(in the rows, 128 means zero)
One turn sends every row of this set to another row. A few are shown first. Where does it send the rows asked after them?
Q_179: [145 134 136 107 139 133 154 128 146  89 134 106 135 116 139 154]
Q_194: [115 109 139 114 136 162 104 129 114  99 122  97 127 100 122 138]
Q_124: [135 145 141 119 144 152 143 116 135 101 125  89 115 119 155 150]
Q_619: [120 103 138 110 128 152 110 136 120  94 126 105 136  99 111 136]
Q_785: [127 138 146 126 116 153 150 117 136 113 121  89 105 130 133 129]
Q_635: [134 136 143 123 117 139 150 125 140 111 115  80 109 126 132 120]
Q_209: [116 111 141 109 137 165 108 127 117  95 119  94 130  97 120 138]
Q_229: [139 108 140 114 125 134 154 121 157 112 140  97 123 132 117 137]
Q_155: [148 136 134 107 140 126 150 133 146  91 125  91 131 113 145 143]
Q_292: [145 115 136 107 147 135 148 120 156 102 143  96 130 124 136 154]
Q_462: [115 107 141 111 127 163 111 129 118  98 119  95 129 101 111 130]
Q_997: [145 128 139 112 117 122 158 135 148 100 124  94 127 122 124 127]
Q_899: [137 145 140 117 140 143 144 123 138 103 117  77 113 118 154 137]
Q_803: [135 124 139 116 151 151 141 110 148 111 135  82 114 126 149 151]
Q_671: [121 108 138 104 137 158 110 132 120  90 123  99 138  96 116 140]
Q_466: [130 117 143 123 129 151 146 111 149 121 132  83 107 135 131 134]
Q_415: [119 105 139 106 128 157 115 132 121  93 122 101 137  99 108 134]
Q_954: [115 105 140 115 125 159 107 131 116 101 122 100 128 103 112 132]
Q_77: [120 106 137 108 138 156 107 134 118  92 126 102 136  96 121 143]
Q_198: [139 126 141 115 111 133 159 129 147 101 132 106 125 127 117 132]

Q_229 goes to Q_466
Q_194 goes to Q_77
Q_635 goes to Q_899
Now find these:
Q_198 goes to Q_785
Q_671 goes to Q_415

One turn sends every row of this set to another row. A few are shown first. Where does it send the rows asked after them?
Q_199: [133 109 138  84 112 137 120 127 128 145 114 129 118 117]
Q_643: [114 135 136 102 127 154 125 148 104 122 138 106 145 128]
Q_2: [131 119 139  82 116 131 126 127 128 153 112 125 125 127]
Q_496: [124 123 127  95 125 118 126 114 109 124 110 103 125 134]
Q_188: [139  95 128 109 133 126 123 116 116 118 124 113 117 132]
Q_602: [126 113 137 113 134 159 123 150 110 118 149 115 138 127]
Q_318: [146 119 153 103 108 133 143 127 108 122 151 132 120 106]
Q_250: [127 106 125  97 120 127 117 113 110 114 115 108 116 122]
Q_753: [124 127 138 111 138 152 130 150 109 126 145 110 147 138]
Q_73: [139 111 140  91 124 131 129 129 133 156 118 128 125 133]
Q_818: [146  99 139 115 134 120 124 128 118 108 120 116 123 132]
Q_717: [141 138 154 100 111 124 151 127 106 132 145 126 131 118]
Q_440: [122 110 160 102 128 139 103 145 128 113 134 133 140 132]
Q_317: [114 120 160  95 121 138 102 144 124 113 127 130 140 129]
Q_535: [115 128 161  95 126 132 108 144 125 119 126 127 147 138]
Q_212: [126 122 144 114 112 145 135 139  99 141 158 134 125 120]
Q_760: [134 107 137 103 120 125 115 124 111 101 111 112 119 117]
Q_259: [116 122 135 104 123 161 118 147 104 115 142 111 137 118]
Q_832: [120 132 143 109 109 143 136 139  96 143 153 130 128 120]
Q_742: [123 117 162 103 133 133 110 146 129 119 133 131 146 142]
Q_448: [128 128 138  97 120 115 123 125 108 111 104 106 129 129]
Q_43: [149 124 154 108 116 127 150 128 111 130 152 130 127 118]
Q_572: [141 100 139  91 121 137 124 128 134 148 120 132 118 124]
Q_969: [141 120 140 110 136 111 131 127 115 118 113 109 134 144]
Q_392: [137 133 153  96 103 130 143 126 103 124 144 126 125 106]
Q_895: [137 112 129 107 138 116 131 115 115 128 119 107 127 145]
Q_24: [125 129 144 113 113 142 138 139  98 145 156 132 130 125]
Q_480: [122 126 143 110 108 146 133 138  97 139 154 133 125 116]

Q_496 goes to Q_895
Q_392 goes to Q_717
Q_212 goes to Q_480
Now find these:
Q_440 goes to Q_317
Q_259 goes to Q_643
Q_2 goes to Q_73
Q_818 goes to Q_760

One turn sends every row of this set to another row. A few are shown first. Where does it send the rows asked after them?
Q_479: [120 117 167 104 158 130 135 118 118 127 122 156 137 120 113 131 150 161
 175 146  90 124 150 123 113 125 135 152 106 100 112 130 140 131]
Q_758: [117 144 143  96 139 129 118 129 123 118 123 142 125 113 114 126 127 144
 137 123  78 135 134  93 140 105 117 125  98 103 116 142 149 111]
Q_350: [123 128 152 123 140 133 147 124 130 122 130 117 127 149 142 137 150 124
 138 104  96 125 138 110 114 124 114 120 117 123  98 149 115 109]
Q_37: [107 109 171 114 136 124 145 105 127 124 132 114 125 118 108 144 149 136
 150 140 115 134 137 126 112 123 150 150 120 104 109 125 145 131]
Q_965: [121 123 146 123 136 130 136 115 130 119 123 117 130 144 142 136 146 123
 141 103 106 130 148 114 109 128 109 126 121 125  91 147 120 105]
Q_891: [132 118 142 111 131 132 144 133  96 104 127 142 122 148 121 130 147 146
 125 116 105 109 156 124 121 128 106 150  90 115 101 133 129 138]
Q_813: [100 111 175 110 140 121 139 110 129 119 125 119 130 120 117 145 145 141
 150 143 116 129 146 121 120 121 152 146 120 105 102 125 150 128]
Q_806: [117 132 150 114 113 109 135 131 117 127 116 132 128 126 110 120 141 133
 111 108  94 115 138 116 141  99 133 157 119 113 126 136 143 125]
Q_446: [136 117 149 129 146 131 129 114 133 146 115 136 138 118 115 123 155 145
 173 132  98 132 145 141 119 114 124 160 136 118 125 124 132 119]
Q_494: [122 116 162 106 156 131 134 112 125 122 126 152 137 119 107 130 148 153
 164 156  85 130 143 124 108 129 135 156 103  98 115 130 139 133]
Q_739: [127 100 145 131 149 138 132 110 137 119 125 120 123 113 107 141 141 142
 155 154 100 146 142 131 115 109 109 135 108 118 115 125 127 117]
Q_342: [120 136 147 108 117 104 137 128 111 120 118 139 131 129 114 125 148 139
 110 107  94 110 140 113 135 103 129 160 123 114 122 139 143 129]
Q_441: [125 149 146 120 154 159 106 135 123 137 126 132 117 115 127 125 140 144
 144 103  97 110 136 101 140 120 115 141 116 110 107 143 126 101]
Q_296: [135 127 148 116 126 133 146 135 103 112 129 146 125 153 128 125 151 140
 121 121  94 108 149 123 126 123 109 148  88 118 107 142 127 140]
Q_941: [129 119 149 129 153 140 128 109 129 149 114 133 135 118 107 119 153 139
 163 140 102 135 142 138 120 114 133 166 129 117 124 122 134 120]
Q_145: [135 106 137 130 139 139 130 116 138 113 127 120 126 116 111 140 140 146
 157 151 101 147 145 136 121 114 101 137 113 120 111 120 131 124]
Q_75: [121 129 156 122 138 141 135 128 129 122 131 120 125 141 140 135 146 126
 136 104 106 118 140 108 117 128 109 119 119 130  96 152 116 106]
Q_690: [117 147 137  98 142 119 118 126 120 122 119 142 127 115 113 123 129 148
 133 120  80 133 136  93 145 106 112 133 111 102 116 143 148 117]
Q_129: [131 129 151 110 125 134 147 134 101 108 132 145 127 149 127 132 154 140
 120 114 103 105 149 119 118 124 110 142  96 127 101 146 129 137]
Q_437: [129 151 149 118 151 164 112 132 122 138 128 134 118 119 133 129 148 138
 147 100  96 109 135 106 133 118 128 145 111 109 107 140 128  99]
Q_393: [124 145 145 124 148 162 108 127 122 136 126 139 121 112 126 127 147 151
 151  99  97 108 142 111 127 122 120 152 114 109 101 136 125  92]
Q_864: [134 109 157 128 136 152 117 111 123 121 134 128 115 113 123 142 149 136
 144 156 122 119 146 137 119 126 131 162  97 109 112 124 141 130]
Q_193: [128 111 155 129 134 152 116 119 129 111 132 122 118 113 121 145 145 141
 138 152 121 116 149 136 127 123 133 165 104 110 104 117 142 131]
Q_644: [115 123 150 110 116 102 130 126 115 123 114 135 130 124 115 120 139 138
 111 110 100 108 142 119 136 113 133 161 127 109 126 128 145 118]
Q_367: [109 142 140  95 138 125 122 120 118 122 122 144 128 114 112 120 125 155
 141 125  84 138 140  98 138 115 113 123 107 104 111 135 155 107]

Q_296 goes to Q_437
Q_367 goes to Q_891
Now find these:
Q_441 goes to Q_342
Q_479 goes to Q_193
Q_941 goes to Q_37

